Points and heights:
vipal height 2.13: [208 116 194 137 122 105 152 161  97 151 131 191 125 140 138 100]
nos height 2.23: [ 70 146  85 110 148 165 112 108 115 140 120  93 123  83 137 153]
Sen height 1.96: [170 107 179 134 107 116 146 146 124 147 141 167 123 163 126 108]
fezuz height 2.20: [ 68 148  84 115 146 164 108 104 122 136 121  92 117  96 134 157]
vemok height 1.83: [ 89 121 116 162  93 126 119  91 167 109 149  91 114 169 119 134]
pamu height 1.54: [121 135 110  97 173 131 128 145 110 125 105 135 166  45 145 129]
Gefev height 1.69: [181 121 149  99 163 118 140 174 100 136 119 173 150 108 134 118]
kufel height 2.08: [218 132 163 108 166 109 147 192  77 135 107 184 141 106 133 116]
tubu height 2.17: [ 71 147  85 112 148 163 110 105 120 139 120  93 120  91 135 156]
fip height 1.38: [144 131 121  90 177 125 131 162 108 121 105 152 171  60 140 122]
Nadur height 1.92: [202 130 148  95 176 118 140 196  87 129 108 176 159  94 132 116]
divod height 1.86: [126 118 142 160  88 119 132 114 156 113 153 112 111 199 110 127]
kolom height 1.94: [ 82 117 104 164  80 121 117  80 177 106 146  81 105 176 118 130]
kapa height 2.25: [228 117 198 148 133  98 157 168  84 147 123 196 130 132 143  98]
Zam height 2.13: [ 70 146  82 138 122 154 101  87 146 120 133  82 111 134 121 149]
kem height 1.78: [185 119 159 105 155 117 142 170 100 141 125 177 143 118 137 115]
sobog height 1.74: [106 115 124 164  82 115 128  97 168 107 150  96 107 195 113 133]
komo height 1.52: [164 123 140  94 168 122 138 169 106 135 118 166 154 100 136 122]
pena height 1.80: [ 99 117 121 162  89 122 124  96 167 108 151  97 114 182 115 134]
Rul height 1.89: [143 116 159 148  96 119 139 128 145 127 151 133 118 187 116 120]
mesub height 1.68: [104 117 132 148 108 128 129 110 154 121 145 114 124 158 125 134]
pudit height 1.50: [135 136 117  97 176 133 125 160 109 113  99 147 183  35 141 118]
nufeg height 2.07: [ 72 133  95 156  98 140 107  81 166 112 144  78 111 151 121 134]
tapo height 1.98: [ 87 113 103 164  74 112 117  80 177 108 144  81 100 189 122 133]
keba height 1.93: [140 121 152 158  87 116 136 121 151 118 154 119 108 206 108 124]
Bizo height 2.00: [ 77 125 102 163  89 132 111  81 172 108 148  81 112 160 121 132]
lafog height 1.26: [124 127 123  96 160 129 136 143 120 139 113 147 149  86 140 136]
pef height 1.87: [138 120 143 163  81 112 136 115 154 112 152 110  95 220 104 124]
bibo height 1.86: [137 120 142 163  79 112 135 114 155 112 152 109  95 217 105 126]
fus height 1.36: [ 83 134 108 118 139 141 121 109 136 137 123 112 127 110 135 149]
vomo height 1.95: [114 138 102  98 168 136 126 144 106 123 104 122 170  29 149 126]
kosug height 1.91: [ 79 139  95 104 150 153 122 115 121 145 114 105 129  78 141 151]
tuni height 2.12: [215 120 183 128 141 104 151 173  85 143 123 190 134 122 140 104]
zap height 2.20: [ 70 142  88 108 149 162 115 109 116 143 117  94 125  79 139 151]
Zepe height 1.62: [102 112 119 164  78 111 127  94 169 107 147  91  99 201 115 133]
Dag height 1.54: [167 122 141  94 168 121 139 168 105 134 118 167 154 100 135 122]
kaz height 2.18: [187 131 182 160  78 105 143 131 133 134 146 152  96 212  96 110]
ledul height 1.74: [ 84 137  97  99 154 147 127 122 119 145 113 109 136  67 144 145]
moguz height 1.98: [ 72 146  89 122 139 155 109  99 135 133 126  93 117 113 129 156]
mevo height 2.01: [ 74 141  91 106 149 155 119 112 121 144 117 100 126  83 140 151]
renad height 1.99: [ 86 114 102 165  73 114 116  78 177 107 146  81 100 186 123 130]
lifil height 1.51: [163 129 130  90 181 124 133 176 104 121 109 162 170  72 136 117]
Lizun height 1.99: [ 73 147  88 119 141 155 108 100 132 133 124  94 119 110 129 156]
Siraf height 2.03: [ 78 122 103 165  85 127 112  79 175 108 147  79 106 166 119 129]
fiv height 1.93: [200 121 167 112 154 111 146 177  91 140 121 183 141 118 137 111]
Bez height 2.22: [202 121 196 149  79 100 149 141 123 152 134 178 107 184 106 101]
mezom height 2.25: [ 65 153  75 126 139 169  95  89 127 124 126  82 109 121 123 158]
pim height 1.76: [154 108 164 119 129 122 144 148 124 145 137 165 135 141 136 116]
rasip height 2.13: [ 69 141  87 145 111 149 102  83 153 117 137  78 110 139 120 142]
Zakem height 2.14: [103 137  97  99 163 141 129 138 104 131 109 108 160  31 151 131]
dul height 2.19: [ 70 129  91 162  84 137 106  74 173 110 148  75 107 158 120 124]
Supu height 1.34: [122 120 130 100 153 129 136 142 125 140 118 148 145 101 138 134]
Muri height 2.05: [ 75 124 100 164  85 130 111  79 174 108 148  78 109 163 121 129]
sagu height 2.25: [ 69 144  85 109 148 166 113 108 114 140 119  91 123  81 139 153]
zus height 1.79: [182 116 162 107 151 116 143 168 102 143 126 176 142 121 138 113]
rozi height 2.25: [224 114 202 150 116  94 156 160  92 153 126 196 125 142 137  95]
nuv height 1.92: [191 113 173 117 142 114 145 167 101 144 128 181 138 130 138 108]
dedak height 1.94: [147 124 146 165  74 109 140 114 148 116 149 112  77 231 103 121]
Koso height 1.47: [111 135 108  94 166 133 133 140 114 131 109 132 157  55 144 135]
Pul height 1.33: [108 134 108  94 165 133 131 135 117 137 109 132 152  62 142 136]
Foze height 1.72: [157 110 160 113 138 122 143 153 119 145 133 165 139 132 137 116]
Nipas height 1.43: [105 118 132 121 132 131 133 123 139 136 129 132 133 126 134 137]
butuz height 2.24: [ 67 148  72 135 116 156  97  81 146 119 131  74 105 135 116 145]
leso height 1.91: [169 107 176 127 117 115 146 149 120 148 139 171 128 153 132 107]
durul height 2.13: [ 68 146  82 135 123 154 101  88 146 121 133  82 111 133 121 150]
Bamem height 2.04: [215 132 158 104 169 111 144 194  79 132 107 182 146 103 132 116]
Tuzo height 1.34: [138 134 116  95 177 130 126 158 109 118 103 149 176  45 140 121]
Fedi height 2.07: [110 138  99  99 166 139 126 141 104 126 107 113 166  28 151 128]
guf height 1.68: [124 116 132 164  75 110 134 105 160 111 150 100  90 218 109 129]
kob height 2.04: [ 75 139  91 106 149 156 120 114 119 145 117 102 127  78 141 151]
luz height 1.65: [ 78 140  98 118 140 149 118 105 134 137 123 103 122 105 134 153]
bepab height 2.02: [152 126 156 164  79 111 140 121 146 117 152 121  90 225 101 121]
Nus height 2.06: [ 75 126  99 164  86 132 110  79 174 109 149  78 109 161 121 128]
tulo height 1.97: [ 80 123 105 163  89 129 114  82 172 109 147  83 112 163 119 132]
Pepun height 1.98: [116 112 122 166  73 104 129  95 163 111 145  94  86 218 116 133]
nepon height 1.95: [147 135 123  96 182 136 124 172 105 108  96 155 187  39 138 113]
muvi height 1.79: [195 125 149  97 168 115 141 183  92 134 114 176 151 103 133 116]
Gotif height 2.03: [155 127 152 167  74 107 142 117 144 117 149 116  76 236 101 119]
bodaz height 2.25: [ 65 153  75 122 145 170  97  94 123 127 125  83 111 112 126 159]
lam height 1.60: [108 113 121 164  75 109 127  96 167 107 148  93  97 206 113 132]
Vagu height 1.54: [113 135 109  94 167 132 130 140 112 130 107 132 160  50 146 132]
pobip height 1.76: [ 91 122 121 156 101 128 121  97 162 114 148  99 120 160 121 136]
kam height 2.05: [216 132 159 105 168 111 144 194  79 132 106 182 145 102 133 117]
fufiv height 1.98: [154 120 163 153  88 117 140 129 144 124 151 134 108 199 108 118]
sir height 1.38: [116 133 112  94 167 130 131 140 115 133 108 136 157  58 143 134]
nabub height 1.85: [ 76 138 101 141 121 145 111  93 150 121 136  91 118 135 127 146]
von height 1.49: [165 124 136  92 172 122 137 170 105 132 116 166 158  92 135 121]
Zifi height 2.07: [160 127 159 164  79 111 142 124 142 118 152 124  89 224  99 119]
vofa height 1.50: [150 133 123  93 181 129 128 171 107 114 104 157 179  53 137 117]
fov height 1.92: [188 113 173 119 138 114 147 163 104 145 131 179 136 132 139 108]
lebo height 1.77: [125 115 148 148 103 123 135 120 150 125 150 124 122 175 120 127]
Vizo height 1.17: [ 95 132 108  97 156 139 130 127 122 142 111 123 143  72 142 144]
Lokud height 1.42: [141 135 119  95 179 131 126 162 108 113 101 151 181  43 140 118]
pekun height 2.27: [216 116 202 148  83  91 152 146 115 162 127 190 114 169 110  97]
tib height 1.70: [114 135 105  95 169 133 131 141 111 128 106 127 161  43 146 131]
Bebon height 2.15: [173 131 170 165  78 108 140 126 138 125 150 135  90 224  96 115]
til height 1.82: [135 138 117  97 177 134 122 159 106 110  96 145 187  29 142 117]
mup height 1.65: [119 114 127 164  76 108 131 101 161 110 148  98  91 217 112 130]
pebe height 1.79: [132 113 153 143 104 122 138 128 145 129 150 134 124 173 120 122]
Kesim height 2.17: [ 69 147  86 113 147 162 109 104 120 137 121  93 121  92 136 156]
Surag height 1.95: [ 80 122 107 163  90 129 113  84 171 110 147  83 111 162 120 132]
teni height 2.01: [ 75 142  91 110 147 157 115 108 126 141 120  98 124  90 137 154]
zifel height 2.09: [202 112 191 134 122 107 150 160 100 151 131 189 128 142 137 102]
buluk height 1.72: [115 136 105  96 169 132 129 142 108 126 106 127 166  41 146 129]
zefak height 2.20: [ 67 152  76 132 131 160  97  88 137 121 128  80 108 129 120 153]
ladom height 1.97: [173 109 179 132 108 114 147 147 124 147 143 168 123 161 127 107]
naba height 1.97: [ 74 143  93 137 125 150 106  93 148 120 134  89 116 131 125 150]
lafu height 1.73: [134 109 156 132 115 123 139 134 140 138 144 144 128 157 129 121]
fubov height 2.21: [206 118 199 147  85  98 150 145 118 155 134 182 112 173 111  98]
bem height 2.11: [194 113 194 137 100 106 151 149 116 153 137 182 118 160 125 102]
kofu height 2.02: [ 75 128 100 158  94 136 108  83 167 110 145  81 112 155 120 134]
Roz height 2.19: [223 119 192 138 136  99 154 168  85 147 122 194 130 129 141 101]
neta height 2.07: [ 72 132  96 156  98 140 107  82 165 114 144  80 111 150 121 135]
res height 1.46: [162 128 132  90 176 123 136 171 105 128 113 163 163  84 137 121]
lomet height 1.64: [100 112 116 165  76 110 123  92 170 107 146  89  97 199 116 134]
rukes height 2.14: [ 71 150  82 125 139 160 103  94 133 127 127  86 114 117 127 158]
Kud height 1.00: [ 96 131 113 101 152 136 130 126 126 142 113 127 139  87 138 145]
zukud height 1.58: [120 137 107  95 171 132 128 146 110 122 104 134 170  39 146 128]
salib height 1.23: [118 124 124  97 157 131 134 140 123 138 115 145 146  90 139 137]
gize height 2.27: [221 115 204 151 105  91 156 154 101 159 127 196 123 151 128  95]
nanef height 1.76: [ 78 136 103 138 124 143 113  96 149 124 134  96 120 133 128 148]
Zazu height 2.02: [205 118 177 121 143 110 148 170  94 145 125 187 135 127 139 107]
rap height 1.53: [156 131 127  92 182 128 129 174 106 115 105 158 176  60 137 117]
domo height 1.47: [124 135 111  93 172 130 129 146 111 124 106 138 167  48 144 129]
nedof height 2.24: [ 67 146  82 112 148 167 108 105 116 137 120  90 120  91 134 155]
Rifi height 1.53: [131 113 146 109 141 125 138 142 127 142 128 152 139 123 137 126]
fanup height 2.14: [183 127 180 156  81 108 143 133 134 135 145 153 101 205 102 111]
fani height 2.07: [ 71 148  87 131 133 154 103  94 140 125 130  86 114 124 125 154]
Fek height 2.27: [ 65 154  70 127 131 166  94  83 134 121 127  77 106 128 119 155]
matu height 1.95: [ 84 116 101 165  75 116 114  78 179 108 146  80 103 182 122 130]
memur height 1.81: [104 110 116 166  74 106 126  92 169 108 144  90  94 208 118 134]
kolun height 1.85: [130 119 140 163  83 115 134 114 158 112 153 108 101 211 106 126]
nezir height 1.77: [143 136 122  96 181 133 124 169 106 109  98 152 186  38 139 115]
ger height 1.85: [198 126 155 103 164 113 143 182  91 136 116 180 148 109 135 115]
teb height 2.02: [213 128 164 110 160 108 146 185  83 137 112 185 141 111 136 114]
mik height 2.31: [ 63 154  74 123 146 176  93  91 118 124 124  82 110 111 125 159]
mabav height 1.60: [130 110 147 117 130 126 139 137 132 142 136 150 135 135 135 125]
vako height 1.70: [126 116 135 166  78 107 134 107 158 111 149 103  90 220 110 128]
kive height 2.14: [188 118 190 147  85 105 147 142 126 147 140 169 110 183 111 105]
mafe height 1.74: [ 76 142  95 119 140 150 114 105 135 135 123 100 121 109 133 155]
mogo height 2.15: [ 69 147  86 115 147 160 108 102 123 136 121  92 119  97 133 156]
Kon height 1.73: [ 93 115 112 166  79 115 121  88 172 105 148  87 105 190 117 131]
betef height 2.03: [ 77 126 101 162  90 133 111  82 172 110 148  80 112 158 120 131]
zigiz height 1.94: [122 113 126 166  72 104 132 101 159 113 146  98  83 222 114 131]
Zufa height 2.19: [148 138 126  98 183 139 122 176 106 107  92 154 190  38 137 112]
Ratu height 2.15: [221 124 183 129 147 103 153 176  79 143 117 191 134 121 139 107]
zev height 2.19: [ 68 152  78 126 137 164  98  91 134 126 126  83 112 119 122 157]
pubuv height 2.20: [ 89 137  93  98 158 149 129 130 105 141 113  99 146  41 151 136]
lalo height 2.20: [ 68 149  82 118 145 166 102  99 125 133 124  88 116 105 130 160]
nabi height 2.12: [155 134 128  95 183 136 126 181 105 108  96 157 187  45 135 110]
guga height 1.84: [133 140 115  98 177 136 120 160 107 109  95 145 186  27 143 117]
Pipud height 1.77: [162 109 165 116 135 121 144 152 118 146 135 170 136 137 136 114]
Lasid height 1.88: [133 120 144 162  84 115 135 115 156 114 153 111 103 209 107 124]
pozap height 2.10: [208 117 186 130 135 104 151 166  92 145 126 191 130 131 139 103]
Vam height 1.46: [140 136 119  95 179 131 126 162 109 112  99 149 182  41 139 117]
mav height 2.22: [204 121 194 150  77  97 147 138 124 151 135 174 107 188 104 101]
gata height 1.61: [180 126 141  93 176 119 138 181  99 130 115 171 158  94 135 119]
kedos height 2.26: [ 65 153  70 128 127 164  94  83 137 119 128  78 104 131 117 152]
Vip height 2.24: [207 120 198 149  78  96 149 141 121 155 132 181 108 183 104  99]
Ziru height 2.26: [227 115 200 151 126  94 157 164  88 150 124 196 129 136 141  96]
Ked height 1.60: [142 111 150 111 139 125 140 149 124 142 130 159 141 125 136 123]
nuvit height 2.27: [ 66 155  69 128 131 167  94  86 132 120 127  78 105 127 118 154]
Rows and their valley's bottom:
From each row below, which row is at the bottom of the valley it runs down into?
renad: lam
nepon: Tuzo
rap: Tuzo
Kon: lam
Sen: Kud
bem: Kud
